[-60 -27  50 -13 -22 -21   9] -22

[[ 46  29  40 -62 -66  33]
 [ -3 -20  -5  -9  41   3]] -62

[[ 44  40 -46 -70 -34 -40 -33]
 [-28  30  15   2 -19  15 -30]] -34

[[ 28  15  -3 -12 -18]
 [ 58  10 -35 -20  -7]] -3

[-54  26  48  63] 26

[[-38 -23 -17  63]
 [-74 -59   7 -26]] -23

[-41 -13 -72 -50] -13

[[  5  14 -19   8  14  -5 -20]
 [ 12  48  58  58  32  45  19]] 14
---
Input:
[[  4  32  32  22  22  -7]
 [ 43 -13  18 -20  53  23]
 [-13 -42  -1   0   6 -31]]
Output: 22

Input: [36  1 58 -4]
Output: 1

Input: [  3 -66  -1  37]
Output: -66

Input: [ 10  21 -14 -23  40 -33 -63]
Output: 40

Input: [ 53  37  71 -52]
Output: 37

Input: [  0 -36 -22  -4  66 -17]
Output: -4

Input:
[[  6  -1  35  12]
 [ 23  30  28  64]
 [ -3 -13 -30  -3]]
Output: -1

Input:
[[-48 -12  71  19  -4  -2]
 [ -3  19   5  21  12  -6]
 [  4  21  -5  16  13  -5]]
Output: 19
---
[[-53 -31  25   1  -3]
 [  3 -38 -11  -3  12]
 [ -4  -1  -3   2   3]] → 25

[[ 13 -37  56  32  12  -7]
 [ -9 -60 -54  41 -72 -17]
 [  4  13  64  21  62 -26]] → 32

[[  9 -12 -72  -4]
 [ -2 -57  30  27]
 [ 15  69 -24  47]] → -12

[[ -3   3 -54  38]
 [-24 -13 -12  46]
 [-30 -42  17  24]] → 3

[[ -7  -6  25 -13  -8  -4 -26]
 [ 17  37 -11  22 -16 -35 -52]
 [-13  -8  26 -17  -2   5  -9]] → -8

[[  1  -8   4   1 -11]
 [  0  -5 -26  12  19]
 [  5 -58 -33  29  -8]] → 4

[[  4  17  -1  10 -11]
 [  1  30 -11  -3 -17]
 [ -8  68  19  16  10]] → -1

[[ 36 -44 -28 -53 -26  18  27]
 [ 57 -40 -21 -28   9 -22  -4]
 [  4 -35 -35 -56 -61 -42   6]] → -26
---
((-5, -11, -26, 31, -3), (-19, -11, -17, -41, 10)) Answer: -41
((-330, 853, -665, 184, -342, 825), (823, 53, -74, 294, 159, 504), (796, 678, 212, -654, 563, -161)) Answer: 159
((8705, 2028, 9532, 3402, 4680, 2971, 2610), (3260, 5745, 3423, 5731, 6240, 5387, 7893)) Answer: 5387
((32, -45, -7, 2, -24), (-26, -37, 15, -33, -39)) Answer: -33
((9, 7, 3, 5, 8, 7, 7), (6, 2, 3, 9, 6, 3, 5), (3, 4, 6, 6, 2, 3, 7)) Answer: 3
((8589, 6355, 5671, 4964), (4533, 5463, 2280, 3277)) Answer: 2280
---
[[ 27  21  15   7  -2  26  20  -9 -41 -19 -20   5   5 -15  -9]
 [ 15   6  11  -2   1   6 -12 -17  -2 -17   8  12  11 -13   8]
 [ 25  15   4   2  15  -4 -21 -21 -21 -43   1  26  22 -34  45]
 [ 27  21  15   7  -2  26  20  -9 -41 -19 -20   5   5 -15  -9]
 [ 24  37  17  -2   2   2  -3 -55  23 -35  14  -5  28 -20  31]
 [ 17  10  17  -3   2   2  -9 -38   2 -17   6   5  10 -21  18]
 [ 24  13   5   1  16  -3 -20 -22 -20 -41   1  26  21 -33  44]]
-15

[[-43   0  -9   9   5  15  29  10]
 [ 14 -10 -13   1   8  26  53   8]
 [ 18 -42  45 -20 -10   3  19 -28]
 [-10   2 -19  -6  -8 -20  23  -5]
 [-35 -17 -18  18  49  10   0  45]
 [-27  35 -51  -1  22   1 -40  10]
 [ 14 -22 -22  -5  -6   6 -16 -26]
 [ -3  -6 -13 -15  26 -20  12   0]]
29

[[ 11  -2 -12  13 -22  25  -9 -47 -12  -4  -2  16  10 -22 -17 -14]
 [  7   3   8  15 -14  19  -9 -32 -12  -8 -13   2  13 -13 -17 -16]
 [  4   5  16   9   7  24  -9 -47 -12 -12 -22  31  27 -21 -14   2]
 [  9  -2   0 -22   5  20  -3  -3   7 -16  -5  32  14 -13  -7  11]
 [-10  -2  47  14 -23 -20  13  57  42  -9  19 -57 -24  22  19  -9]
 [-12   0  34  23   1 -20  13  56  27   6  14 -57 -24  22  19  -7]
 [ -8  -1  47  25 -23  -4   6  54  40 -16   9 -50 -16  13   9 -15]
 [  6   0 -12 -21  11   9   3 -15 -11   2 -13  38  26 -14  18  14]
 [ 11   1   9 -22  11  25  -9 -11   8 -16 -22  38  27 -22  -8  14]
 [-12   2  23  29  -8 -14   5   3   7   6  -6 -42  -7  15   5 -18]
 [ -5   5  40  29 -15  -8   3  22  19  -6  -3 -45  -8   8   2 -18]
 [  1   2  23  -6 -14  -8  13  57  42 -12  19 -20 -21  13   9   1]]
-17

[[  3 -23  -3  -1  22   0]
 [  5 -13  -1  -2  14   9]
 [  1   6   1  -1  -3   5]
 [ 16 -50  -4  -7  50  23]
 [ -2  -2   0   2  -2  -6]
 [ -2  -2   0   2  -1  -7]
 [-20  55   4   9 -57 -32]
 [  5 -21  -2  -2  19   5]
 [-14  46   4   5 -45 -18]
 [ -6   7   0   4 -11 -15]]
22

[[  2  -7  -3   0   1  -6  -1  -2   2  -5   3   3  -2  -2  -1]
 [ -5   1  -1  -3  -1   1   2   6  -2   3  -9  -8  -7   7   6]
 [ -3   0  -1  -2  -1  -3   0   0  -1   0   1  -1  -2   0   0]
 [  9  26  17  10  13  54   7  30   4  27 -62 -26  -5  41  23]
 [ 24   3  12  16  20  42   1  21  14  11 -51  -8  -5  30  16]
 [-37  23  -3 -19 -24 -21   5  -5 -23  10  26 -15   2 -11  -4]]
-2

[[ 46  17  21 -23  53  42]
 [ -8  27 -43  -9  10  13]
 [ 15  -3  12 -43  22  23]
 [  1 -13  42 -43  51 -10]
 [ 40  20  39  -8  61  55]
 [ 23   2  24 -45  30  17]
 [ 46  19  -3  -8  59  51]]
53
---
[[-69   1 -15 -30  21  34]
 [ -9  63  42  43  41  48]] | 41

[[-22 -12  14   9  -6]
 [-25 -53  22  14 -18]] | 14

[[-61 -39  27  31 -11]
 [-63 -41  28  32 -12]] | 32

[[  7 -37  24  -4]
 [-55  -1  28   7]] | 28

[[ -2 -68  53  31]
 [ 45 -68  14  26]] | 14

[[ 67 -25  37 -24 -47]
 [ 43 -15  25  38 -19]] | 38

[[ 15  10 -59 -15 -30  14]
 [-11   8  13 -29   6   9]] | 6

[[-69   0   4  42]
 [ -3  27   8  -8]] | 8

[[-1 15 -5  3  8 37]
 [ 1 -6 -8 -6 -3 65]] | -3
---
[[ 41  47  -6  -1 -25]
 [-56 -57  26 -46  37]
 [  4   4   5  10   4]] Answer: -25

[ 58  30  -3  -7 -10 -14   0] Answer: -10

[ 68   1  12 -50  38 -14] Answer: 38

[[ 52   0 -57 -21  26]
 [ 37 -20 -19  -4  43]] Answer: 26

[[ -8 -24  -2   5  16 -21 -11]
 [ -9 -58 -14 -15   6 -20 -23]
 [-21  11  -4  21 -34 -21 -11]] Answer: 16

[[-44  72  68  24  50  40]
 [ 33  41  33  19  30  31]
 [-57 -21 -25 -24 -18 -21]] Answer: 50

[[-18 -19  28  60]
 [-32 -16  26  65]] Answer: -32

[[ 43  23  26  20  66]
 [ -2 -73 -20 -42 -20]] Answer: 66
---
[[ 48 -10 -63  29  11  37 -25]
 [-54  11  17  21  -3  13 -12]
 [ 49 -20 -19 -16 -27   3  13]]	49, 48

[ 36 -10 -30 -26  40  53 -20]	53, 40

[  0  -4  35 -15 -68 -37]	35, 0

[ 19  -6  47 -66  35   0  28]	47, 35

[-31 -60  51 -50  35 -55]	51, 35

[-63 -69 -45  46 -46  27  39]	46, 39

[[-10  51 -41 -10 -15 -45]
 [ 17 -23 -33 -22  55  33]
 [-11 -28 -25  43  -4 -15]]	55, 51

[[  0  -1  -2   1   8  -2]
 [ -2 -26 -22  37 -16 -58]]	37, 8

[ -7 -30  72  19  -6   7]	72, 19

[-9 70 -3 24]	70, 24
---
Q:
[[5, 7, 6, 1, 6, 0, 5],
 [4, 7, 8, 6, 8, 1, 3]]
A: 8

Q:
[[15, 3, 35, -22],
 [-11, 1, -32, 27]]
A: -32

Q:
[[39, 14, 35, -36, -35, 26, 37],
 [13, 12, 8, -1, 13, 39, 22]]
A: 8

Q:
[[-6, 41, -38, -43, 32, -12, 3],
 [-7, -2, 12, -15, 5, 27, -6]]
A: 12

Q:
[[-14, -15, -48, -21],
 [7, -1, -23, 41]]
A: -23

Q:
[[4, 2, 5, 7, 3, 3],
 [3, 4, 0, 8, 3, 2]]
A: 0

Q:
[[36, 20, 46, 44, 42],
 [7, 46, 38, 36, 79]]
A: 38

Q:
[[26, -45, -31, -31, 20, -8],
 [-17, -46, -23, -3, 3, -48]]
A: -23

Q:
[[6071, 3302, 5864, 3655, 5842, 3526, 5545],
 [3094, 8574, 3314, 8739, 2906, 8601, 2966]]
A: 3314
